128 stands for zero in the data rows.
Here is a table of points, one per row:
[156 151 154 101 147 113 103  86 118 122 133  75 151 169 171 119 102 124
 110 121 135 165  93 130 121 150 138 139 145  99 104  94 122  79 144 133
 149 149  87]
[ 65  98 118 147 121 255 157 130 117 129 255 184 139 138 145  99 120 135
 118 106 119 129 102 156 156 103 130 119 134 161  99 135 152  96 116 131
 128 129  75]
[112 124 143  94 152  99 221  97 190 126 147  86 121 144 109 107 128 102
  96 105 158  93 158 137 160 122 126 106  96 140 194  95 112 126  87 112
 114 104 100]
[244 140 109 132 102 112 100 149 132 142 177 255 159 225 103 132 169 159
 101 113 131 109 141 113  93 116 123 137 182 242 129 132 125 102 144 125
 106 114 123]
[104  86 122  94 200  93  89 159 134 131  87 211  87 158 161 114 129 118
 129 147  84 194 101 122 106  86 179 132 121 145 118  93 129 217 116 125
 156 140 108]
[151 155 105 128 124 102 135 225 112 140  96 133 108 109 137 110 119 135
 119 137 172 136  98 142 120 160 101  95 113  88 114 123  82  93 110 169
 143 132 105]
[111 134 152 135 115 109 102  93 163 162 155 126 112 100 133 128 127 134
 178 195 210 139 112  75  93 158 138 123 114 165 143 128 192 131 102 125
 115 113 107]
[125 191 105 165  91 151 186 102 134 113 112 113 102 154 171  79 113 226
 137 162 108 113 117  82 115  89 124 109 154 102 113 112 121 194 109 116
 109 137 156]
[129 143 127  96  83 101 135  92 140 143 158 125  83 155 133 103 119  71
 107 121 104 130 163 130 124 175 174  90  99 111 189 126 130  91 103 148
 114 120 255]
[126 136 137 103 119 123  97 151 112 119 112 101 111  92 119 142 160 119
 108 123 154  99 100 112 103 137 141 110 124 103 116 106 136 111 156 126
 196 120  90]
[146 111 134 124 113  96 183 112 150 143  96 115 184  98 141 114 136 121
 113 117 101 180 233 179  75 111 106  92  97 121 137 124  80  87 134 142
 144 116  92]
[141 105 112 118 125 105 125 135  88 105 104 144 134 192 193 174 113 106
 132 196 106  90 128 120 134  95 118 153 116 138 165  99  98 100 203  96
  82  86 147]
[ 97  92  90  87 142 130 189 132 132  96 121 111 131 133 172 125 119 147
 190 109  90 140  93 113  96  86 151  87 169 133  92  94 117 129 107  87
 114 104 198]
[154 115 104 120 100  95  78 108 125 102 126  93 151 108 132 155 121 111
 112 144 148 136 255 116 163 103 138 118 120 102  96 131 118 119  79 121
 184 126 110]
[123 114 110 173 106 122 250 106  72 157  65 140 117 108 100 110 114  74
 105  88 150 136 117 169 131 123 137 135  92 122  93 118 179 150 110  99
  93 156 109]
[140 139 121 123 174 128 109 133 147 118  98 127  88 172 148 144 146 162
 128  96 127 122 119 128 104 155 137 172 114 143 100 255 117 121 139 129
 112 130 104]
[104 118 134 110 173  97 117 216 123 167 151 112 113 149 166 117 145 140
  78  81 189  98 111 116 118 133 133 104 112 105 127 107 165 104 108 167
  92 200 164]
[105 135  99 103 170 108 234 111 176 143 157 132 141 164 106 105 114 132
 109 156 114 104 239 125 200 177 157 135 136 117 140 102 110 138 130 161
 153 136 155]
[102 102 165 126 126 130  82 112 134 153 135 126 124 124 105 120 131 154
 146  99 125 144  95 148 113 160  90 196 105 138 110  99  91 151  98 138
 148 120 160]
[156 179  92 114 141 119 108 126 109 124  83 126 127  99  98 132 127 114
  89 141  72 171 192 128 162 135  84 115 112 115 123 124 177  89 119 115
 188 120 119]
[111  94 110 203 124  99 102 115 202 109 161 109 133 123 104 113 108 199
 101 157  99 146  94 106 128  99 110 140  89  88 128 104 151  98 153  99
 110  97 184]
[104 171 131 133 124 127 124 117 149 133 151 112 102 112 102 111 122 114
 135  80 139 214 207 145 127 134 128 118  93 144 134 127 114 149 139  89
 113  86  90]
[128 161 135  98 103 138 155 155 115 126 109 112 157  86 112 115 146 105
 154 166 145 182  85 105 106 150 137 171 124 103 148 119 115  83 129 134
 135 119 108]
[ 93 121  95  98 175 110  99 154 103 154 135 147 138 133 105  99 145 134
 170  99  70 116  86 108  97 116 147 113 135 131 131 109 101 152 128  88
 186 207  89]
[ 93 175  97 233 161 124  80 104 141 144 178 108 165 152 119 153 122  89
 139 108 132 123 112 105 110 114 102 128 116 111 126 103 121 169 135 121
 125  86 211]
[ 93 116 101 250 113 170 112 161 148 124 126 139 110 106 128 114 100 107
  86 132 112 107 115 177 162 113 169 126 199 255 139 136 127  93 114 111
 117 144 110]
[135 157  83 105 110 116 147 132 184 101  87 106 168  99  90 178 105 113
  95 150 124 108  97 142 129 119 112 134 145 112  79 117 118  91 130 120
 115 104 213]
[222 120 125 136 132 255 115 184 169 109 121 116 116 113 107 104 103 101
 128  87 113  92 153 121  98 173 122 130 124 135 127  91 119 114 134 125
 127 103 123]
[135 119 151 143 120 115 117 110 106  92 112 116 128 132 130 130  99 130
 113 100 246 140  97 126 100 140 128 120 129 116 135 140  98 120 158 143
 255 153 132]
[122 132 220 112 182 107 130 134 118 129 182 114 109  89  96 118 150 147
 122 132 125  98 117 135 108 112 160 136 132 107 126 140 108 118 117 148
 103 193 234]
[138 119 102 124 124 187 152 140  96 114 115 108 150 190 127 255 168 145
 132 129 101 122 120 117 126 113 133 140 110 117 167 125 139 139 149 119
 101 125 161]
[125 135  97 133 115 154 145 107 107 121 165 120 105 101 122 118 122 155
 142 181 117 103 109 255  93  87 114 121 151  89 147 176 160 173 125 113
 125 115 177]
[156  98  94 115 102  91 184 117 134 136 189 124 140 133 162 169 117 125
 110  77 112  98 107 102  72 119 102 163 140  99 150 159 141 178 187 112
 101 108 117]
[127 161 141 117 165 131  98 173 135 110 121 123 157 104 107 156  86  87
 136 166 159 197 101 111 101  92 146 100 117  91 128 140 122 100 118 196
 106 137  83]
[175 102 121 129 120 255 118 121 138 145  76 199 117 108 120 122 129 135
 107 105 149 133 147 104 112 115 141 115 220  83 138 106 122 104 122 141
 140  93 145]
[107 107 147 117 106 107 130  87 108 126  94 248 152 169 153 147  92 109
 110 104 130 115 169 112 210 174 109 124  94  94 113 163 116 127 129 114
  88 118  98]
[132 151 165 131 171 114 136 111 128 154 106 127 123 101 150 124 132  93
 165 188 140  85 104 101 118 104 117 134 124 109 111 139 127  90 148 187
 215  85 104]
[102  80  97  80  98  98 115 108 120 119 104 123 118 173 127  92 129  97
 113  79  90 115 168 128  77  78 151 114  99 139 114  96 124 133  86 112
 176  86 114]
[121 124 103 109 115  86 106 113  74  86 122 177 193 108  86 107 102  94
 116 101 116  99 164  82  92 154 113 115 136 107 159 213 132 154 113  95
  81 115 106]
[ 85 114 147 183 116 108  99 117  85 112 122 110  88 120  97 112 137 110
 145 119 102 147 235 107 170 132  97 102 101 129 128 105 163 116 149 127
 137 105 122]
[105 157 162 107 133 117 188 110 106 138 171 137 145 136  96 112 143 122
 116 107  88 102 197 136 186 139 179 130 117 100 133 112 160 109 112 125
 158 126 140]
[125 133 160 131 100 131 188 134 106 116 166 111  85 196 116 236 104 134
 113 143  73 110  98 105 103 137  88 117 159 108 146 154  92 132 123  95
 101 113  65]
[210  79 169 212 134 143  95 140 176 133 117 100 151 100 135 116 146  91
 125  90 100 119 155 126 111 123 163 123 253  88 119 115 113 105 114 109
 118 126  94]
[124 122 146 105 158 111 107 113 103 128 112  76 114 141 101 108 113 148
 208 110 182 141 118 132 102 162 101 130 143 191 120 101 156 121 135 175
  80 122 126]
[108 167 121 163 135  95 106 109 130 121 138 126 147  70 146 166  92 238
 131 103 113 135 122 174 129 163 137 120 157 127 143  83 132 136 159 100
  98 103 165]
[127 114 133  97 108 209  92  95 111 176 117  78 122 115 151  94  96 130
 127 221 123 120 121 121 117  96 126 136  84 155 109 146 144 173 128  99
  94 232 104]
[ 98 112  88 103 158 115  95  70 150 137 107 174 102 109 139 129 175 104
 159 106 106 131  90 119  83 124 154  94  96 168 110 116 109 122 135  94
 144 215 119]
[ 80 119 110 105  98 132 108 223 101 133 122  91 144 133 215 112 191 107
 134 156 131 121 122  95 154 166 125 178 151 117 122 194 101 135 161 113
  93 137 115]
[109 141 200 119 128 105 167 223 204 102 128 141 127 167  82 115 142 111
 147 150 157 115 117 115 146 122 118 161 132 126 149 131 164 136 135 136
 162 248 177]
[139 137 165  98 159 130 125  58 122 117 103 125 114 104 133 127 150 102
  77 178 182 186  98 127 101 142  76 149 173 116 123 116 121 115 135 135
 147 127 132]
[108 127 205  99 122 112  99 173  91 158 115  93 130 131  93 137 116 192
 124 123 157 150 121 127 132 105 120 150 110 193 105 106 130 147 129 120
 143  77 171]
[255 115 119 145 117 154 120 168 102 100 239 238 102  81 167 124 146 101
 136 110 120 129  98 102 255 111 109 126 139 164 124 125 107 123 142 111
 109 120 120]
[166  82 101 105 130 110 126  89 103 131 109  67 152 160  86 114 137 110
 111 102 124 128  89 104 255 118 125  90 117 121 151 233 120 142 123 119
 112 100 113]
[125 130 155 108 123 108 114 120 132  84 114 102 113  88 102 129 160 115
  74 174 158 104 104 134 102 130 146 121 129 117 104  96 107 126 155 209
  92 115  73]
[120 109  98 132 124 109 101 107 121 138 114 114 105  91 103 130 139 194
 184 112 146 144 114 122 133 106 129 211  90 137 145 100 118 105 102 170
 107 155  87]
[125 162 121 223 114 137 166 118 109 105  97 109 136 185 173  95 134 170
 128 159 103 127  81 195 116 126 152 125 117  98 154 108 184 157 102 114
 102 113 117]
[134 144 145 107 150 141 117 150 130 110  81 143 159  87 242 166 157 158
 131 121 123  87 131 119 130 148 109 130 102 153 139 166 131 197 138 127
 114 152 103]
[ 97 201 130 110  76 108 101  92 144 168  91 125 100 116 116 112  97  99
 144  63 117  91 135 170 208  72 127 110 134 102 129 131 140 130 124 110
 100 145  89]
[114  97 114 132 117 105  93 147 161 157 140 120 139 128  88 142 147 164
 225 208 183 125 121 177 130 197 123 129 118 119 103 108 133 149 123 114
 133 107 109]
[110 106 145 135  98 113 107 103 110 146 132 124 143  99 107 127 129 117
 162 129  78 149  92 120 124 182 111 140 125 180 121 135 143 191 130 247
 151 116 160]
Along one direction, these points spread out more than along any other. Take the direction at right angles to it along which they spread out most. Then take the direction at right angles to both along which they spread out most. Go by this last direction. For each point below, how far along it does it lie, from 0 to 99? 50 is the average, and the first point above lies past it. One standard deviation of the points above along it is 16.
[138 119 102 124 124 187 152 140  96 114 115 108 150 190 127 255 168 145
 132 129 101 122 120 117 126 113 133 140 110 117 167 125 139 139 149 119
 101 125 161] 33
[140 139 121 123 174 128 109 133 147 118  98 127  88 172 148 144 146 162
 128  96 127 122 119 128 104 155 137 172 114 143 100 255 117 121 139 129
 112 130 104] 58
[135 157  83 105 110 116 147 132 184 101  87 106 168  99  90 178 105 113
  95 150 124 108  97 142 129 119 112 134 145 112  79 117 118  91 130 120
 115 104 213] 37
[104  86 122  94 200  93  89 159 134 131  87 211  87 158 161 114 129 118
 129 147  84 194 101 122 106  86 179 132 121 145 118  93 129 217 116 125
 156 140 108] 56
[120 109  98 132 124 109 101 107 121 138 114 114 105  91 103 130 139 194
 184 112 146 144 114 122 133 106 129 211  90 137 145 100 118 105 102 170
 107 155  87] 51
[127 161 141 117 165 131  98 173 135 110 121 123 157 104 107 156  86  87
 136 166 159 197 101 111 101  92 146 100 117  91 128 140 122 100 118 196
 106 137  83] 71
[121 124 103 109 115  86 106 113  74  86 122 177 193 108  86 107 102  94
 116 101 116  99 164  82  92 154 113 115 136 107 159 213 132 154 113  95
  81 115 106] 61
[125 162 121 223 114 137 166 118 109 105  97 109 136 185 173  95 134 170
 128 159 103 127  81 195 116 126 152 125 117  98 154 108 184 157 102 114
 102 113 117] 15
[129 143 127  96  83 101 135  92 140 143 158 125  83 155 133 103 119  71
 107 121 104 130 163 130 124 175 174  90  99 111 189 126 130  91 103 148
 114 120 255] 32
[ 97  92  90  87 142 130 189 132 132  96 121 111 131 133 172 125 119 147
 190 109  90 140  93 113  96  86 151  87 169 133  92  94 117 129 107  87
 114 104 198] 22
[111  94 110 203 124  99 102 115 202 109 161 109 133 123 104 113 108 199
 101 157  99 146  94 106 128  99 110 140  89  88 128 104 151  98 153  99
 110  97 184] 19
[114  97 114 132 117 105  93 147 161 157 140 120 139 128  88 142 147 164
 225 208 183 125 121 177 130 197 123 129 118 119 103 108 133 149 123 114
 133 107 109] 45
